One turning vector, and how many ticks it has turned
The counts run from 0 to 468.
[ 4.48 -0.82 -0.25  0.42  1.90  0.80 -0.18 -0.76  2.92  0.70  0.55 -2.07
 -0.28 -1.85  2.36 -3.15  0.51 -1.41  1.53 -0.81  0.42  0.49 -2.40  2.23
  0.27  1.27  1.87  2.11 -1.70  0.66  1.19  3.22 -3.12 -3.31 -2.18 -0.66
  1.26  1.44  0.33  3.20  0.88 -1.10 -0.02 -2.40  2.42  3.37] | 406
[ 0.50 -0.87  0.00  0.78  0.60 -0.48 -1.54 -1.44  1.27 -3.21  2.55 -4.56
  0.55  0.22  3.37 -1.34 -1.43 -1.71 -0.20 -0.86  1.34  0.60 -1.94 -1.33
 -0.66 -4.04  3.44  1.25 -4.05 -2.25 -0.31  2.91  1.36  0.57  1.23 -0.20
  0.17  2.15 -2.70 -1.48 -2.47 -2.13  1.27  0.76  1.39  0.88] | 257
[ 5.31 -1.10  0.42  1.48 -2.05 -1.02 -0.91 -1.16  0.97  2.39  0.41  0.90
  0.26 -2.90  3.40  0.91 -0.60 -2.01  0.29 -1.32  0.20 -0.58 -0.19  0.47
 -0.70  0.76 -0.66  1.77 -2.16  0.22  3.57  4.46  1.31 -0.58  0.61 -1.24
  1.06  1.13 -2.41  3.73  3.21  1.36 -0.60 -0.79  1.20  2.74] | 199
[ 0.88 -0.15 -0.29  1.35  2.14 -0.14  0.84  0.73  1.70 -0.13 -0.01 -3.81
 -0.33 -1.20  1.44 -2.26 -1.29 -3.67 -2.36 -1.19 -0.01 -0.33 -0.25 -0.07
  0.89 -1.56  1.11 -1.78 -4.21  0.61  1.60  3.23  1.16 -0.63 -3.05  0.20
  2.07  1.97 -3.79 -2.26 -2.95  0.40  0.69 -2.31 -0.66  3.87] | 51
[ 0.75 -1.95 -0.05  0.36  0.94 -1.12  1.97  1.38  1.87  1.23 -1.13 -3.66
 -2.98 -3.06  1.41 -0.97 -2.66 -2.33  0.93 -1.50 -0.98  0.45 -0.98 -0.57
  0.07  2.68  0.01 -2.07 -2.35  1.59  1.46  3.16  0.05 -4.86 -2.28  0.17
 -1.93  2.85 -0.77  2.55 -0.02  0.41 -0.56 -2.58  0.20  2.25] | 386
[ 0.68 -2.85  3.12  0.05 -1.05 -1.31 -2.15 -0.90  1.32 -1.01  1.45 -0.92
  2.01  0.98  3.61  0.34 -0.25 -3.25 -2.80 -2.56 -0.10 -0.41 -2.88 -0.26
  0.40 -0.87  2.20  0.15 -4.74 -1.12  0.68  3.13  1.92  0.76  1.23  2.10
  1.12  0.93 -2.13 -0.49 -1.46 -0.01  2.54 -0.49 -0.71  3.96] | 453
[ 2.99 -0.33  0.80  0.97  0.96  1.29  0.22 -0.79  1.52  0.30  0.98 -1.99
 -1.03 -0.38  2.82 -3.00  1.28 -3.49  1.83 -0.53 -0.31  0.26 -1.32  1.14
 -1.03  0.51  2.14  3.60 -1.32 -0.64 -0.03  2.90 -3.52 -3.20 -1.66  0.16
 -0.05  2.46 -0.49  1.39 -0.05 -1.45 -1.28 -2.82  2.91  3.34] | 411
[ 5.76 -0.83 -1.56  0.48  1.58  0.16 -0.78 -0.87  2.66  0.31  2.19 -1.02
 -1.57 -2.24  1.33 -1.45 -0.34 -0.64  1.87 -0.55  1.04  0.62 -2.54  0.01
 -1.38  1.32  2.39  0.48 -1.73  0.90  1.73  4.23 -1.57 -1.98 -0.32 -0.04
  0.69  0.45 -0.41  4.59  1.35  0.17  0.74 -2.15  3.00  2.67] | 402
[ 3.45 -1.44 -0.09  2.10 -2.75 -1.20  0.25 -0.10 -0.34  1.51  1.44 -0.55
 -1.68 -2.29  3.43  0.94 -0.44 -3.23  0.94 -1.24 -0.40 -1.87  0.72 -0.26
 -2.58  0.67 -1.26  1.82 -1.48 -1.05  3.09  3.58  1.14 -1.60  0.18 -0.62
 -0.54  2.28 -3.76  3.06  2.46  1.34 -1.54 -1.59  2.38  2.45] | 195
[-0.24 -0.69  2.05  0.50 -1.01  1.28 -1.09 -1.59  0.79  2.05 -0.82 -1.75
 -0.25  1.54  1.50 -2.55 -0.02 -2.40 -1.44 -3.61 -1.38  0.09 -3.34  1.09
 -0.20 -1.01  1.32 -2.63 -2.31 -1.22  0.15  2.82 -2.67 -3.98  0.60  1.50
  2.32  3.21  0.19 -0.10  1.13 -0.59  0.43 -4.54 -1.26  3.02] | 228
[ 0.48 -1.21 -0.49  0.31  0.46  0.31 -0.23  1.02  2.15  0.73  2.47 -0.40
 -3.31  0.65  1.69 -1.60 -0.04 -0.80 -2.87  0.41  2.94 -3.03 -3.23  2.28
 -1.07 -0.09  0.28  2.04 -2.06 -0.70  0.13  1.66 -3.83  0.83 -1.78  0.44
  4.06 -0.19 -1.04  3.63  0.56  1.54 -3.55 -2.66 -0.13  1.69] | 310
[ 3.49  1.89  0.57  2.30 -2.37  1.14 -0.47 -1.98  0.30  0.47  1.60  0.67
 -0.44  2.60  2.25 -1.90  0.02 -1.79  1.46 -0.70 -0.56 -0.20 -1.18  1.36
 -1.33 -2.27  1.42  0.84 -0.27 -1.63  0.83  4.46 -3.61 -1.85  2.16  0.06
  0.24  3.66 -2.23  2.71  1.63  0.29 -0.75 -1.37  1.88  3.07] | 422
[-0.97 -1.84 -0.69  0.45  1.89 -1.51  3.08  0.49  2.18  0.16 -1.29 -1.46
 -2.91 -0.41  2.75  0.59 -3.13 -0.35  1.84 -1.63 -1.57 -0.72 -2.22  0.38
  0.36 -0.07 -0.78  1.18 -2.61  1.19  1.06  3.62  0.55 -4.14  1.10  0.58
 -2.04  2.91 -3.02  2.02  0.92  1.81 -2.51 -1.08 -3.10 -1.31] | 374
[-1.91 -1.42  0.08  3.34 -1.31 -2.14  1.39  0.29  2.89 -3.45  0.87 -1.27
 -1.62 -1.52  4.81  1.55  0.93  0.38 -0.88  0.47 -0.14 -0.17 -2.34 -1.11
  0.27 -2.12  1.94  2.52 -3.62 -1.17  1.40  1.03  1.18  0.16  2.42  1.28
 -0.31  1.37 -4.33  1.96  1.94  2.89  0.00 -1.45  0.17 -0.76] | 353
[ 1.10 -0.67 -1.72 -0.34  3.22  0.38 -0.47 -0.03  1.39 -1.72  3.59 -1.81
 -1.38  1.83  0.85 -0.94 -1.71 -2.36 -1.41 -1.26  1.97 -1.78 -2.06  0.18
 -2.20 -2.25  1.63  0.11 -3.16  0.77  1.30  4.46 -1.01  1.51 -0.74  0.79
  1.76  1.26 -4.42  0.88 -2.73  1.68 -0.30 -1.21 -0.08  2.35] | 62
[ 1.31 -0.30 -1.14  0.93 -1.27 -0.89  0.34  2.08 -0.04  0.38  1.51 -1.67
 -3.10  1.07  0.95 -0.24 -5.38 -2.38 -1.25  0.22  1.20 -2.65  0.25 -0.65
 -1.43 -1.81 -1.31 -0.49 -3.15 -1.52  0.48  4.48  1.38  0.51 -0.32 -1.48
 -0.55  3.25 -4.09  0.49 -2.40  0.41 -3.16  1.39 -0.67  1.06] | 283
[ 2.48  1.79  0.80  2.52 -2.33  1.17  0.73 -1.33  0.64  0.70 -0.28  0.28
  0.83  1.79  2.79 -2.88  0.24 -2.03  0.59 -1.35 -1.74 -0.29 -1.34  2.58
 -0.43 -1.85  0.70  0.39  0.15 -1.41  1.35  4.01 -3.83 -2.90  0.36 -0.41
  1.27  3.62 -2.65  2.35  2.45  0.55 -1.02 -1.91  1.25  3.24] | 424
[ 1.81 -0.99 -0.35  0.14  2.91 -0.10 -0.38 -0.93  1.78  0.66  1.14 -3.43
  0.12 -1.43  1.20 -1.50 -1.42 -3.30 -0.97 -1.01  1.71  0.77 -0.56 -0.57
  1.73 -2.65  1.14 -0.58 -3.96  0.97  0.60  4.08  2.39  0.52 -2.76 -0.60
  2.01  1.54 -3.53 -1.59 -3.44 -0.34  0.79 -1.68 -2.10  3.36] | 53
[ 0.14 -2.18  0.05  1.18  1.75  0.08  2.04  0.42  4.93 -3.38  2.57 -2.79
 -1.80 -0.54  3.14 -0.38  0.49 -1.43  2.14  0.33  1.35  0.52 -2.76 -0.94
  0.34  0.51  3.04  0.75 -2.33  0.04  0.61  1.44 -0.46 -1.41 -0.79  0.55
 -3.55  2.77 -0.20  2.72 -1.78  0.39  0.40 -1.94  1.75  1.73] | 163
[ 4.66 -1.82  2.07  0.88 -1.01 -0.13 -0.60 -0.94  1.56  2.51 -1.34  0.22
  1.16 -2.79  3.56 -0.24  0.65 -2.91 -1.42 -1.97  0.07 -0.64 -1.35  1.73
  0.48  2.26 -0.43  2.38 -2.53  0.20  2.98  3.63  0.52 -2.08 -0.69 -0.21
  2.53  0.65 -1.06  1.93  2.29  0.64 -0.36 -1.66  0.33  3.93] | 204
[ 4.11 -0.40 -0.78  1.22  1.36  0.31  0.03  0.23  2.55 -0.51  1.50 -1.86
 -1.48 -1.80  1.48 -2.52  0.28 -1.76  1.10 -0.87  0.17 -0.12 -2.02  1.20
 -1.79  2.19  2.39  0.99 -1.68  0.32  2.56  3.03 -2.81 -2.96 -1.27  0.56
  0.59  1.12 -0.41  3.39  0.90  0.28  0.33 -2.83  3.86  3.28] | 404
[ 2.17 -1.72  0.92  0.84 -1.30 -0.79 -0.49  3.01  1.55  1.50  1.66 -1.93
 -3.68 -1.52  0.84 -0.84 -2.80 -3.15 -4.01  0.42  2.89 -2.44 -0.90 -0.57
  0.04  1.76 -0.71 -1.02 -3.66 -0.42  0.79  2.87  0.47  1.40 -2.75 -0.75
  1.76  1.26 -1.19  1.66 -2.97  0.91 -1.57 -1.09  0.71  4.08] | 296
[-1.18 -0.32  2.71  4.21 -4.51  0.02 -0.07 -0.46  2.94 -0.85  0.66 -1.23
 -1.65 -1.91  4.08 -0.51  0.82  0.92 -1.99  1.62  1.56  1.60 -2.06 -1.57
  2.47 -2.74  1.31 -1.96 -2.21 -1.03  0.19  1.64  0.19  0.58  0.92 -0.68
 -0.15  2.34 -0.59  3.39  1.19  1.16  0.83 -2.56  0.63  0.76] | 339
[ 1.75 -0.37  2.09  1.98 -3.26 -1.57 -1.60  0.94  2.17 -0.05  0.76  0.69
 -1.97 -1.02  4.19 -0.18 -1.14  1.00 -3.27  1.82  1.74 -0.78 -3.78  0.59
  1.87 -0.05  1.80  3.15 -4.10 -1.32 -0.32  2.09 -0.91  1.72  2.67  0.41
  3.39 -0.61 -0.50  3.23  1.51  1.15 -1.31  0.51  0.13  0.89] | 111
[-1.25 -1.13  1.37  0.26 -1.37  1.21 -1.42  0.29 -1.17 -1.44  3.46 -2.14
 -3.01  2.22  1.65 -1.74 -3.64 -1.34 -0.37 -0.10  2.38 -1.66 -1.53  0.06
 -2.55 -2.89 -1.14  0.28 -0.43  0.19  0.21  4.21 -2.95  0.54 -1.50 -0.19
 -0.49  3.24 -1.89  3.52 -2.18 -0.63 -2.91 -0.12  1.07  1.03] | 81
[-0.29 -0.65  0.64  2.15 -1.09 -1.68  1.55  0.34  3.70  2.09 -0.34 -0.32
 -2.79 -0.43  1.87 -0.12 -2.05  0.50 -1.15  0.74  0.53  1.48 -3.29 -1.11
  3.13 -1.25  2.26 -3.99 -3.44 -0.14 -1.93  1.84  0.28 -1.48  1.41  0.87
  0.68  1.78 -0.02  2.46  0.62  2.73  0.34 -2.37 -3.46  1.49] | 136
[-0.57  0.06  0.65  1.95 -1.68 -2.34  1.29 -0.23  2.38  2.05  0.44  0.93
 -4.00  1.24  2.80  0.57 -2.32  0.40 -0.78  0.97  0.22  0.05 -3.61 -0.87
  1.74 -2.20  1.54 -1.36 -3.55 -0.70 -2.49  2.02 -0.35 -0.97  3.44  1.03
  1.33  1.63 -1.42  2.58  1.56  2.70 -1.61 -1.20 -4.12  0.02] | 130
[ 0.04 -0.18  2.32  2.15 -4.08 -0.25 -0.59 -1.73 -1.48  1.15  0.35 -1.22
  1.12  0.18  3.88 -1.62  0.90 -4.54 -0.69 -1.26 -1.54 -0.14  0.58  0.26
 -1.04 -3.28 -0.20  0.46 -1.35 -1.92 -0.09  2.43 -0.05 -1.10 -0.01  0.28
  0.67  3.25 -4.55 -0.30  0.31  0.16 -0.09 -1.87  0.07  4.67] | 436
[-0.92 -2.33 -2.63  1.60  1.53 -2.16  1.58 -0.30  3.34 -1.16  3.50 -2.19
 -3.45 -1.87  2.51 -0.14 -0.06 -0.35  1.52  1.12  0.82  0.65 -2.73 -1.87
 -1.21 -2.08  2.59 -1.81 -3.00  0.29 -0.64  0.48  1.32 -0.88 -0.01  0.83
 -0.57  1.51 -3.13  3.78  0.28  2.71  0.61 -2.92 -0.78  0.77] | 150
[-1.64 -1.98  2.26  0.79  0.94 -1.59  2.70  0.99  3.22 -1.98 -0.67 -1.71
 -2.45 -0.06  3.85  1.55 -0.98 -1.49 -0.25 -1.25 -0.33  0.19 -2.36 -1.56
  1.19  1.07  1.63  2.28 -4.21  0.13  0.86  2.66  0.74 -3.05  1.84  1.28
 -3.48  3.16 -1.93 -0.25 -0.54  1.33 -1.16 -1.60 -1.18 -0.37] | 366
[-2.68  0.59  1.17  4.30 -4.12  0.73  0.49  0.30  2.03 -0.77 -0.12 -1.42
 -2.25 -0.28  3.66 -1.73  0.64  1.14 -2.31  1.43  0.13 -0.22 -2.52  0.46
  0.92 -2.84  0.43 -1.89 -1.23 -1.40  0.62  0.70 -2.38 -0.54 -0.23 -0.10
  1.05  2.29 -1.39  3.78  2.36  2.10 -0.63 -3.55  0.31  0.42] | 335
[-0.30 -0.38 -1.35  2.65 -0.80  0.65 -1.34 -0.57  0.99 -2.30  1.22 -3.96
  1.09 -0.02  2.39 -2.56 -0.50 -0.73 -1.96 -2.03 -0.84  0.07 -2.71  0.33
 -1.23 -3.26  2.38 -4.04 -3.16 -2.02  1.74  2.07 -0.11 -1.27  0.52  0.80
  2.31  1.72 -2.80  0.51  0.98 -0.11  3.12 -2.17  1.91  1.88] | 246
[ 0.43 -0.58 -1.77 -0.28  3.51  0.65 -0.12  0.60  1.85 -2.27  3.00 -1.86
 -0.63  1.53  0.88 -1.62 -1.49 -2.12 -1.65 -1.01  1.20 -2.17 -2.43  1.51
 -1.78 -2.14  1.17  0.42 -2.76  1.04  1.81  4.31 -1.34  1.00 -1.95  1.08
  2.00  1.08 -4.29  0.89 -2.40  1.89 -0.95 -1.47 -0.36  2.42] | 63
[ 2.95  0.57 -1.16  1.44 -0.05  0.83 -0.22 -1.35  1.80 -0.44 -1.47 -2.18
  0.26 -0.04  3.39 -1.82 -0.96  0.08 -0.68 -2.23 -0.86 -0.65 -3.38  2.19
  0.27 -2.13  2.20  2.25 -3.58 -2.91  1.96  3.07 -1.77 -2.93  2.72 -0.23
  2.57  2.01 -1.07 -1.25  3.38 -1.47 -0.59 -1.23  0.34 -1.24] | 20
[ 0.03 -1.88  3.35  1.40 -4.56 -0.21 -2.34  0.67 -0.06  0.14  0.19 -2.72
 -1.17 -3.30  4.02 -2.60 -2.49 -0.30 -2.23  1.46  2.39  0.07 -1.00  0.65
  1.45 -1.61 -0.75  1.63 -2.24 -0.15 -0.17  2.24 -0.65  1.29 -2.81 -1.67
  1.74  1.31 -0.68  3.41 -0.34 -1.79 -1.38  0.46  1.12  1.63] | 97
[ 3.05 -1.51  2.07  1.69 -2.90 -0.10  0.88 -0.22  1.88  1.61 -0.27 -1.15
 -0.28 -2.20  3.62 -0.27 -1.63 -2.17  2.42 -0.49  0.61  0.50  0.13 -0.37
  1.33  0.26 -1.31  0.85 -0.66  0.24  2.24  4.33  0.78 -2.11 -0.99 -2.54
 -3.27  4.37 -0.54  3.32  0.59 -1.00 -1.43 -0.21  1.07  2.35] | 186
[ 2.84 -1.27 -0.71  0.44  0.05  0.04 -1.81 -3.26  0.63  0.58  0.22 -3.13
  0.22 -1.52  3.96 -1.14 -0.58  0.11  0.81 -2.45  0.22  0.15 -2.95  1.16
 -0.34 -2.74  2.02  3.75 -3.31 -2.92  1.12  2.41  0.00 -2.55  2.49 -0.34
  2.02  1.60 -0.52 -0.06  3.34 -2.38 -1.04 -1.32  0.71 -1.54] | 15
[ 0.01 -0.91  0.89  2.28 -3.80 -1.67 -1.22  1.67  0.21 -0.80  1.29 -0.78
 -2.69 -1.50  4.29 -0.97 -0.95 -0.48 -3.30  1.62  0.64 -2.24 -2.40  1.10
 -0.87 -0.23  0.79  3.93 -3.51 -1.89  0.02  1.04 -1.47  1.10  1.35  0.68
  3.01 -0.54 -3.05  2.66  1.52  1.21 -1.95 -0.31  1.75  0.30] | 107
[ 0.80 -1.96 -1.82  1.53  2.19 -1.07  1.72  0.10  5.33 -2.59  3.12 -1.81
 -1.49 -1.36  2.59 -0.02  0.45  0.49  1.36  0.94  1.10  1.11 -3.78 -1.04
 -0.18 -0.89  3.40 -1.70 -2.79  0.60  0.74  1.74  0.40 -0.50  0.22  0.55
 -0.97  1.41 -1.36  4.56  0.17  2.10  1.57 -1.88  1.03  1.24] | 156
